One turn moves each row of this set onto another row. After a few examples, where does it send each row asked below?
pokon: [  4   2 -13 -17  20  -5 -19  -3 -14  -9   3  16  -8  18 -21   8 -16  17
  40   5  18 -13  -4  16 -21  -7  14  19 -16  -5 -22  14 -10  -5  -3  -9
   1  -4 -24  11 -10   2  23 -24   9 -12 -19   8 -35 -18  38 -37  12   9
  28 -11   0   3   5  10 -14]
vos: [ -1 -32  -8   0   4 -21  10  -7   0   8   0   1 -38  -8 -13   6  12   0
  16   8  11  17  10 -17 -11  39  23   6   4  15 -21  -6  15   2 -15  -5
 -14  -8  -8  -8   9 -16  21  -2  21 -13 -13  -7 -13  30  14 -26  -3 -26
   2  -3  -3   1  10   4 -23]
met: [ -4   4  -6 -23  18 -13 -20  -8 -21  -4  12  18 -10  20 -19   3 -21   9
  37   8   8  -3  -8  16 -16   1  16  23 -12   3 -29  12  -2  -2  -4  -1
  -2  -6 -26  21  -6   5  21 -24  10  -8 -20  12 -31 -19  39 -29  11  12
  28  -2  -1   2   6   0 -24]
zalo: [-12  -1  -4  -6   7 -13  -5 -24  12  10 -13  11  14  -8 -11 -12  21  -6
   8  32 -15 -27 -13  -9 -25  -1 -27  20  -3   9  17  10 -17   8   6   6
   7   4  24  -9 -18 -19 -16   4   6   9   1  13   6  -5 -20   2   0 -49
   4  18 -22  25 -14   2  -5]
Dedos: [ -8  11   5  13  -6 -12 -23 -32  30 -16  -2  -7  11  21 -24  21 -18  -3
   2   5   9  -3 -18 -19  12  -4  -6   5  10 -29  -6  33 -14  10  19 -11
  15  -5  18 -20 -18 -13  -8 -17 -10 -39  -4  -2  -4  -4  28  30   4 -11
  -7  13 -36  -4   4   8 -20]
kar: [ 14   4 -36   2  -6 -26  -8 -21   4   9 -13  -8 -17   9  15  -1 -23  14
  -4 -10  -9 -15 -17 -16  11   4   7 -10 -41   3 -17  -8  35 -20  28 -17
 -10  16  25  21 -23   3   8  -7 -10 -33   0  -8  -9  -8   3  16 -15   1
   9  19 -21   4 -10  18 -13]
doz: [  7  12   2 -24   2 -17 -15 -25  17  -8 -30   5 -14   7 -11 -10   0 -30
  -2   4 -12 -25 -16  21   4   2  -3   6  16 -17 -11   1 -16   8  13  -8
  -5   7   5   8 -19  -1 -10 -19  23   8  17   0   6   8   5  16  16  -8
  -3  36 -19  36 -17 -19   4]
sepad: [-16 -15 -23  -5  -1 -41   2  -5  19  17  -8  13  17   5 -30  -6 -26 -16
 -19  18 -14  -1   0  -5 -39  18  18  32   4 -14   5   1  -6   3  -2   3
  15 -13 -16  12  -9 -22 -16 -10  -9 -26 -40   0 -23  -9  12 -11  -2 -10
  -2  -8 -31  13   3   0 -16]
bam: [  3  11 -16  -7  -8 -19 -11 -30  22   0  -4   4  14  10  25  13   0   2
  24  35   3 -44  -2  12 -15 -15  -4  16 -19 -13  22  34  -6 -28  -6   7
  20  10   4   5 -13 -23   6 -16  -1 -14   8  -6 -12 -31 -10 -14  -6 -13
  11  18 -20   1 -26  18 -11]
Meliz: [ 11   4 -20  -8   6   0  -1 -35  25  18 -11 -12 -19  22   1  25 -12  14
   6  11 -10  12  -9  -8  22   7   6  21  13  -2  -1  22 -19  -7  14 -21
  25  -1  46 -13 -13  -8   8 -28 -19   2  17  -5  -5  -6   0   6   0 -33
  -6  13  -6 -15  28   9  -4]
lofa: [ 13  13   6  -9 -16 -23 -25  -5 -23  20  11   6  28   5  -9   8   2  -3
 -26  29  -3  17   1   2 -22   2 -37 -14  17 -14 -11 -18 -12 -13  22   9
  21   3 -11   6  -8  -4  31   3   6 -26 -13 -10  -9 -29   8   6   2  -3
   1  -7   0  -1  -2  30 -36]
Bugel: [ 13 -15  14 -36 -14 -11 -17 -24 -12  24 -12  10  -2  -5 -14   0 -21  33
  -9  38  -9   4   4  20   9  11   5   1  17  10 -21  -2   2  -1  -4 -31
   8 -24  -4  14   6 -11  22 -37   9 -10 -13  -4  -5 -37   2   2   9   1
   4  -7  13  -1 -21  35  -5]
zeto: [ 10  13  -5 -28   5   7 -27 -13  12  10  -5  -9  17  -6  11  21 -10  13
   5  15 -11   5  25   5  -1   4  -5 -13   3  18  -4   3 -28 -30   5 -27
   3 -14  12  -2 -38 -14   2 -30  -7  22  30  15   1 -14  21 -15  -8 -14
   4  27 -12   1  11   9 -12]
nubuk: [ 19   8   0  -5   3   6 -20 -10 -15 -22   5   1 -18  27  -4 -18 -10 -17
  26  16  -1  10 -23 -38 -33  40   8 -12   1 -17 -15  26   2   9  20 -21
   7  22  -3   2 -23 -12   2 -21  16 -10  13 -18 -13  15  12  -9 -24   7
   1  -2  12  27 -14   3  -4]
puv: [  1   6  13 -41   0 -47 -19  -8   3   1  21  17   1  -9  -5  -4 -23 -31
  -2  -3 -22   0 -34   0   1   7  -8   5   0 -11 -35   7  25  -5  42  -2
  17  -5  10  -2 -18   4 -11  -3   1   3  -3 -12   4  -8  22  -9   5 -17
 -20  31 -13 -12  -6  -3 -26]
mur: [ 29  13 -13 -38   1  18  -8 -16   0 -18 -11  -5   7 -26   8 -11  15  20
  -1  23 -24   8  -6  -9  -9  28  -7  17   0   1  -5   2   4 -43  22  -8
  -4  25  -7  22 -40  -6  -1   3  24 -28  10 -31 -20   2   8  12  22  -7
  -2  16   5 -11   4   6 -14]
tesen: [-11   5   8 -23   6 -17 -10  -9 -32 -13 -11  24   6  20  -1  -1  34  16
   8  10  -3  15 -24 -41 -45  10  -3  24   6  19 -10  24  -3  -2  20 -18
   4   5  10   7  -3  12   5  11   1 -16  -9 -17  -9 -27  21 -12   4 -30
  23  -9  -3 -14  -5   3 -35]
zuta: [ 14   7  -2  -4   9   8 -14 -13 -16 -20   5  -4 -10  25   5 -15  -6 -18
  33  18   6   3 -17 -41 -24  42  11 -19   6 -11 -21  18   6   8  17 -16
   5  24  -9  12 -20 -20  -3 -17  12 -22   8 -28  -8  12   9 -13 -23   7
   4  -6  14  20 -15  16  -5]
fid: [ 14 -20  32 -17   1 -10 -23 -18   6  15   0  21   1   5 -12 -14  28 -10
  17   6   5 -18   7  12 -21   9 -14  13  14  13 -12 -14  -4   7  30   3
  31  10 -10  16 -13 -35  12 -14  -9   3  -8  31  -7 -22   2   6  -3 -14
 -20  -2 -24 -10  15  -2 -15]
kis: [  3   8  23 -17 -17 -11 -18  -4  22 -14 -12   3  21   3  -7   3   5  21
 -13   6   8   1  15 -17   6  -6 -21 -13 -20   1   2  16 -22  -5  32 -15
  -1 -26  -2 -17  -7 -17  14 -11  -3  -2  -9   4  22 -15  36   0  -5 -14
   2  25 -44  13 -10   2 -21]
mukar: [ -5   5  -1 -27   1 -13 -11  -4 -35 -10  -6  24  12  24  -1  -3  27  22
   9   6  -6  17 -25 -40 -35  13  -1  23  -4  19 -17  22   9   0  25 -10
  -3   7  12  21   1  21   7  10   2 -22  -6 -24  -5 -22  17 -10   1 -28
  20 -12  -2  -7  -5  11 -41]
tazul: [ 22   2 -18 -25 -30 -32  -4 -14  36 -12 -22   6   0  -2   2  37  12   4
  -6  -8  -6 -21  -4  23   4   4   9  24  -2 -14  -4  10   8 -24  -4  -6
  -7   2  13   6  -3  12  22  -6  17 -24  26 -15   0  -7  -2   3   9 -23
  -3  23 -25   1 -22  -3 -14]
Lub: [  8 -42  -2 -20 -28   0   9 -21   4   4 -15  20   7  -8  -3 -17 -11   0
   3  29 -11 -15  21 -13 -10  24  23   2 -14  -8   4  19 -10 -38  35  -2
  14  -4 -25   4 -19 -38   6  -7  21 -32 -10 -17   3   8   6 -18  -7   3
   8   3 -10  -6 -21  -4  -3]
vovim: [-18 -29 -16 -13   0   2 -23 -12 -14  32 -23 -18 -11 -29  -4  -2 -25   3
  -8  14  13  10   5  -9   1  39   3  23  -8 -22 -20  -8  10  -5  -9 -14
  -6  13  19  -5 -10  -6   3 -30  -9 -18  -7  -5 -15 -10   4  39   4  -2
   1  14  13   3   0  18 -17]
getes: [  8 -26 -11  -3   1 -25  10  -8  -4   1  -6   0 -38  -5  -1  10   8   5
   8   9   9  17  13 -15 -11  29  28   0   0  10 -16   2  13  -2 -18 -16
 -18 -12   1 -12   9  -6  11  -1  25 -19  -5  -8 -15  37  20 -28   4 -25
  -2  -3  -5   5   9   5 -30]
Dubab: [-13 -13 -11 -10  33   1  -5 -28  24   3 -26 -15   9   6   0   0  11   6
  12  21  -2 -30  10  -9   9  21   6  -8 -18  17 -15  10  13 -20  -8 -13
  16 -10  -6  13 -12 -20   1 -15  28 -32   0   8  -4 -43   1  -3  -6 -26
 -21 -11  -1  -9  -1  42  -1]
nus: [-11   4   7 -12 -13 -12  -6  -2 -32  12  -7  -2   4   9 -10   4 -18 -24
   6  33  -6  -1  -4 -23  20  33 -37   4 -14 -33 -21   8   5  -3  30 -26
  31   5  14  -7   8 -16   7  11  -5 -32 -24 -17 -12  -2  -2   6  -3  -3
   7  38   9   1  -3  17  -9]
tek: [ 19  35 -16 -27  14 -19   3 -13   2   9 -18  11  -7  22 -22 -22 -13  12
   9  19 -15   7 -24   1  -6  15  -5  41  10  -2   8  -3  13   0  13 -30
  18  -9   0  38 -10  -2  -7   0   2  -1 -24 -28 -44 -18   7  12  24 -15
  -3  25 -15  13  14   6 -11]

lofa moves to Bugel
doz moves to zalo
getes moves to nubuk
Where do these go?
Meliz moves to Dedos
vos moves to zuta
sepad moves to Lub
puv moves to fid

